Named turns come first, each shown by rows before and after it. Which turns, in which order, take the first row of each pair that follows to the second? Write the first one first, as in the answered first pair.
J_126 (before |-> after):
 6  1 -1 -6  9  3 12 13  2 -6  4 -1  0  0 -5  0 -2  2  6 -1 -5 -7 -5  4 -2 -4  1  2  5  4  4  0  6  7  9  1  0 -1 -6 -3 -1 -6 -7  0  0  0 -7 -5 |->  1 -1 -7 -2  9  2 12  7 -2 -4 10  3  0 -2 -9  1 -4  1 11  0 -6 -6 -5  2 -4 -4  1 -1  8  1  8 -3  3  4  6 -1  4 -1  0 -1  1 -2 -4  0  3  0 -2  4
 -4 -18 -16  10   3  -6   3   1  -1  17  -2  -3 -27  14  -2  12   2  -5  -7   5   2   4 -12  11  23   9   3  -4  15  19  -9 -21  -3   6  -1  -5  -7   2  -6  -5   9   4 -21   6   7   7  10   3 |->  14  -1  11 -19  -4  14  -9  33   1  -4 -17   2  13   0   7  10  -1   0   5   5 -12  12  -5   2  -2  -6  -2   3  -5   1   3  13   3   6  15   8  -3 -17  -9   7  -5  -6   6 -22 -11 -15 -11  -6
 28  14  -9 -15   3   3  -8 -16  10   2  12   8  17 -26 -11 -12  11  16  15  -4  25  -3  13  -8 -16   1 -16  -5  -3 -17 -13  42   3  -4   5  -5  -6  -7  14   5   2  -3  22   4  -5   1 -16  -1 |->  15   5 -28   4   7  -9  -3 -35  10  16  22   5  -9 -16 -15 -11  13  14   6  -3  35  -8   8   0   1  12 -13  -9   8  -5 -21  20   0  -4  -4 -15  -8   8  16  -2  11   4   4  22   5  16  -2   5
J_468 (before |-> after):
  8   0   6   5   1   4   0  13   3   2  -9  -9  -7   7   7   2   2  -5 -11  -6   3  -2   7   3   3   2   1  -1  -4  12  -4  -2  -1   7   2   7   3   4 -11  -8  -3 -11  -8  -1  -2   8   2  -9 |->   3  -3   3   1   0   6   7  23   2  -5   2  -2   3   6   2  11   1  -4   3  -5  -2   4   3   2  -2  -4   6 -12   0   6   3  -3  -2   8   2  12   8   9  -9   3  -6  -6  -2   1   0  10   0   1
  3  -4  12  -4   2   4  -4   1   3  -1   4 -12 -11   8   8  -4   6  -3   2   0   1   0  -1  12  -6   4   1  -1  -1   2  -6   3   4  -5   0   5  -6  -3  -6   4  -4 -11  -2  -6  -1  -1  13  -5 |-> -1 -6 10 -8  4  4  0  7  2 -4 11 -7 -5 10  5  3  6 -1 10  1 -1  4 -5 10 -6  1  6 -7  2 -1 -2  2  3 -3  1  8 -3  0 -7 13 -6 -5 -1 -1  1  2 11  0
 -2   9  13 -14   4   2 -13  11   2  -8  -4  -4  11   0   3  -5  -7  -8   8   4  -8   4  -4   1 -14 -10 -11   1  -3 -10   4  10   3  -3   2   7 -12 -18  -2   2  -7  -1  10  -2  -6 -11  -9   4 |->   5  10  13 -13   7   1 -16   6   3  -7  -6  -8   3   2   7  -9  -4  -9   0   5  -3  -1  -4   3 -11  -5 -12   5  -2  -4  -2  10   5  -2   4   5 -18 -20  -5  -2  -7  -4   7   2  -7 -11 -11  -2
 -2   6  18  -8   4  12  -6  20  -2   3   1  -8  14   5   3   2  17  -2 -21  11  -4  14  10  -7  12  -9  12 -14   7   1  -2   3  -3   1  -5  11  -5   5  16  -2   9  -6  -4   0   7   6   3 -10 |->  -3   7  19  -7   1  14  -5  19  -2   4   0  -8  13   4   5   2  16  -2 -20  11  -4  14  12  -7  10 -10  10 -11   6   0  -1   3  -3   1  -6  11  -6   4  17  -2   9  -6  -4  -1   8   6   4  -9
J_347 (before |-> after):
 20   2   5 -18  18  -2 -10  -9  -1  -5  -6  -9  -1   8  12  -3  -4   0 -12   3  17 -14  -2  -4  14  10   0   8   5   4 -22   7  12   7   7  11 -18  -5 -19   3  -1  -3   0  13   1  -2 -18 -22 |->  -3   5   0   8   3  -3 -22 -39  -9  17  -3  -5  -7 -10   2 -14 -10  -7  -7   2  10 -10   6  -8   9  11 -13  14   0  -8  -3  -6   7 -12  -4  -7  -3 -12   8 -16  11   1   4 -12   6  -9  11   5
 -1  12   4   5  11   7 -18 -30 -14   1   2   6   8 -18 -12 -13  -7  -8  -2   4  -4  -9   1  -2  -7   9 -11   6 -14  -6  -3   4   7 -23  11   9   4  -4   9   3  -4  16  13 -17   6 -15   1  23 |->   1   0  -9  -5  25   0   3 -17 -12  -9  17   9   6  -2 -13   4  -2  -4   1   5   4 -11 -12   1   0  10   5  -8   0   5 -16  -2  10  -8  13  20  -2  14  -7  23  -9  26   4  17  14   2 -12  19
 1 -3  2 -9 -3  0  9 24  5 -8 -6 -3  2  7  8 15 12  6  5 -1 -5  6 -5  5  0 -8  9 -4  0  6 -6 -1 -6 10  1 10  0 11 -8 13  2  2 -9  4 -3 14 -2 -5 |->  -5   5  13   2 -16   4  -9   9   1   3 -16  -4   3  -7   8   1   9   2   2  -2 -10   6   3  -1  -6 -10  -4   9 -13  -5   3   1  -7  -2  -2   0   4  -3   5  -4   8  -4  -3 -24  -9   1  13   2
 21  15  -4   4   7  -4  -5   6   2   6 -20   0  -1   8  14  -9   6  -4  -2   8 -16 -22  -7   5  -3  18   5   6   8  -5  -3  -1  10   0 -17  11  -9  -2   7  -2 -12   2  -9  -4   5  15   7   6 |->  16  15  -7   8   7  -5  -5   1  -1  10 -19   2  -2   6  11  -9   5  -5   1  10 -16 -20  -7   5  -2  19   4   6  10  -7   1  -5   9  -3 -20   8  -6   0  11  -3  -9   4 -10  -5   8  15  11  12
J_559 (before |-> after):
 -8  -3   4   4  13   6  -1  -7   7  11   4  -1  10   7  -5   2  -2   6  -1   4  -4  -4  -3  -5  -3   9  14   3  -4   4  -7 -12  -6   0  -8   2  -4  -3   0   6   1  -4   1   0  -1   7  11  -2 |->  -5  -2   6   4  14   6  -2  -7   8  10   2  -2   9   7  -3  -1  -2   7  -2   4  -3  -5  -1  -5  -3   9  13   5  -5   4 -10 -11  -6   1  -8   2  -5  -3  -1   5   0  -5   1  -1  -3   6   9  -5
  4  -2   9   4   4  10 -13 -19  -7  -3   2  10   2  -8  -9 -18  -7   4  -1   1   0  -4  -4   6  -9   8   1   6   1  -8   2  11  -5 -10  -1 -10   4 -14  -3  -5  -2  -3  15  -7  -1 -15  -9   3 |->  -6  -8   2   6   1   7  -7 -15  -8  -3  10  16   5  -8 -15 -11  -8   4   9   0  -2   3  -6   6 -12   5   5  -2   4 -12   8   5  -8  -9  -5  -9  11  -8  -1   2   1   4  14  -5   4 -10  -5  14
  5  -8 -12  -4   8   2   9 -15 -13  -1  27   4 -23  12 -16  -4  -3  -3  -4   7  29 -16  -7   4   0   9 -13  11   1   3 -13  -9 -12  -4  -3  -9  -4   5  -5   6  -4  14   6  20  11 -15  -3   7 |->   9  -1  -4  -1   5   5  -1 -21 -12   3  17  -1 -26   8 -11 -14  -4  -5 -12   6  29 -18  -1   4  -1  11 -20  21  -6   2 -14  -3 -12  -8  -1 -13  -7  -4  -3  -6  -3   6   8   9   5 -22  -2   1
Now pairs of rows:
Each pair is two turns apart.
  8   2  -5   4  15   8  -5 -22  -4   8  -2  -6  -7   4   7  -8   5  -2 -21   9   9 -21   2   0   3   6   3   9  -5   9 -13  -1  10  -6   2  -3 -11  -4   4  -8  -9  -2   0   5   1  -7   2 -14 |->   7   1  -4  -7  19  14  -4 -14  -9  -3   6   4  15  -3   1  -5   0   2  -5  13   4 -16   0  -8  -9   0   5   4  -4  -2  -4   9  13  -8   6   3  -5  -7   7   7 -17   5  15   1   1 -14  -6  -5 -> J_126, J_468
-11   1  20   5 -12  -1 -17  -7   5  -2 -13 -16  -9   9   4   2  -5  -2  -7   1  -9   6   5   2   3  10  -9  -7 -10   1   6 -11  -7  10  -6   4  -9  -6  18 -12   5 -27  -7 -20  -2   8  19 -14 |-> -21 -10   6   7  -8  -7  -2  -3   3  -5   3  -9 -10  16  -3  17  -4   0   4   1  -7   8  -2   4   7   9   1 -21   2   4   7 -21 -10  14 -10   6  -5   9  17   2   6 -17 -12  -2   9  20  21  -3 -> J_347, J_468
 -4  -4  -4  13  -2   6   7   3  -4  15  -6  -2 -20   1   6   5  -8  -1   2  -4   0 -10   0   2   2   0   2   9  -5  16  -3 -11  -4  -3   9 -17  -4   9   3  -7   4  12   2 -10   9   7  11  -7 |->   8   0   3   1   0   8   7  16   0   6 -11  -5 -14   4  12   7  -6   2  -1  -5  -1 -12  -1   3   1  -2   3  10  -6  19  -9  -2  -2   2  16  -9  -9   7  -7  -2  -4   6   4  -8   3   5   0 -21 -> J_559, J_347
 23   3   5 -15  -4  -2   2  15  12  -4 -17  -1  14 -13  -1   1  -6  -4  11  -5 -10   6   8   2  -3   2   4   2   4  -2   0  14   6   4  -5   4  -1  -2  -7  16   7 -14  -1 -12 -16  -3  -6  -1 |->  16  -6  -7 -14   2  -7  12  14  11  -4  -6   3  10  -7  -6  10  -5  -3  15  -5  -5   6   3   4   1   2  11  -7  14   2  -2   6   6   5  -7   7   0   8 -11  24   7  -6  -8   4  -8   6  -9   5 -> J_347, J_347
  4   2  -3  15   1  -1  -4  -1  -1  10   4   1 -16   9  -2  -1  -8  -5  -6  -5  -3 -11   4   2  11  11 -13   4   8   8   2   0   8  -7  11 -14 -11  -1  -9 -15   8  -7  -7   4   8   2  10  -7 |->  16   5   4  -4   7   7  -2  11   0  -3   4   4   3   7  -1   2  -9  -1  -1  -1  -4 -13   4  -3   2   6  -8   2   6   4   2  17  13  -3  21  -4 -14  -6 -15  -2  -2  -7   6   5   2  -6  -9 -13 -> J_126, J_468
 18  -3  -7 -10  13  -4   2 -14  -3   3  -5  -5 -16  10  -9   2  14  -6  -7  10   6  -2 -12 -10   6   1  10  -3   2  14   2  12  20   4  -2   0  -2 -10 -15  -2  -7   0   5   9   3   2 -17  -3 |->   7  -2  -7  -9   8   0  -3 -18  -9   3  -1   5  -3  -4 -17  -1   9  -6   7  12   0   2 -10 -15  -6  -5   6  -3  -1   0  15  16  19  -5  -2  -1   6 -16  -3   0 -10   4  19  -6   4  -6 -13  14 -> J_126, J_347
 -1   4 -23 -12   5  -5   7  -2 -13   1  17  -8  -4  15  -2   4  -7  -8 -14  -5 -15  -6  -1  12   4  -3   9  19   4 -17   9 -13  -4  -8  -8 -17  -3   3  12 -10   0  18  15 -16   2  -2 -10  -8 |->   4   8 -18 -13   4  -3   5   0 -12   0  11  -9  -2  15   0   1  -5  -8 -17  -5 -16  -6  -1  13   3  -3   6  23   0 -18   7  -9  -2  -9  -6 -17  -3  -2  10 -13  -1  14  18 -21  -1  -6 -13 -12 -> J_347, J_347
  6  -2   1 -14   8  -3   5  10  -2  -6   5   6   6   4  -5   8  -2   1   0   1  -1   2   0   1  -2  -5   6  -6   3  -3  -2   0   3   3  -1   3   3  -2 -13   6  -4   0   3   4   1   0  -9  -3 |->   9   0   6 -13   5  -1  -1   9  -2  -4   1   5   9   0  -3   3  -3   1  -1   0  -2   2   3  -1  -5  -7   2  -1  -2  -7   0   5   4   1   1   3   3  -7 -11   1  -3  -3   7  -4  -2  -6  -8  -4 -> J_559, J_468
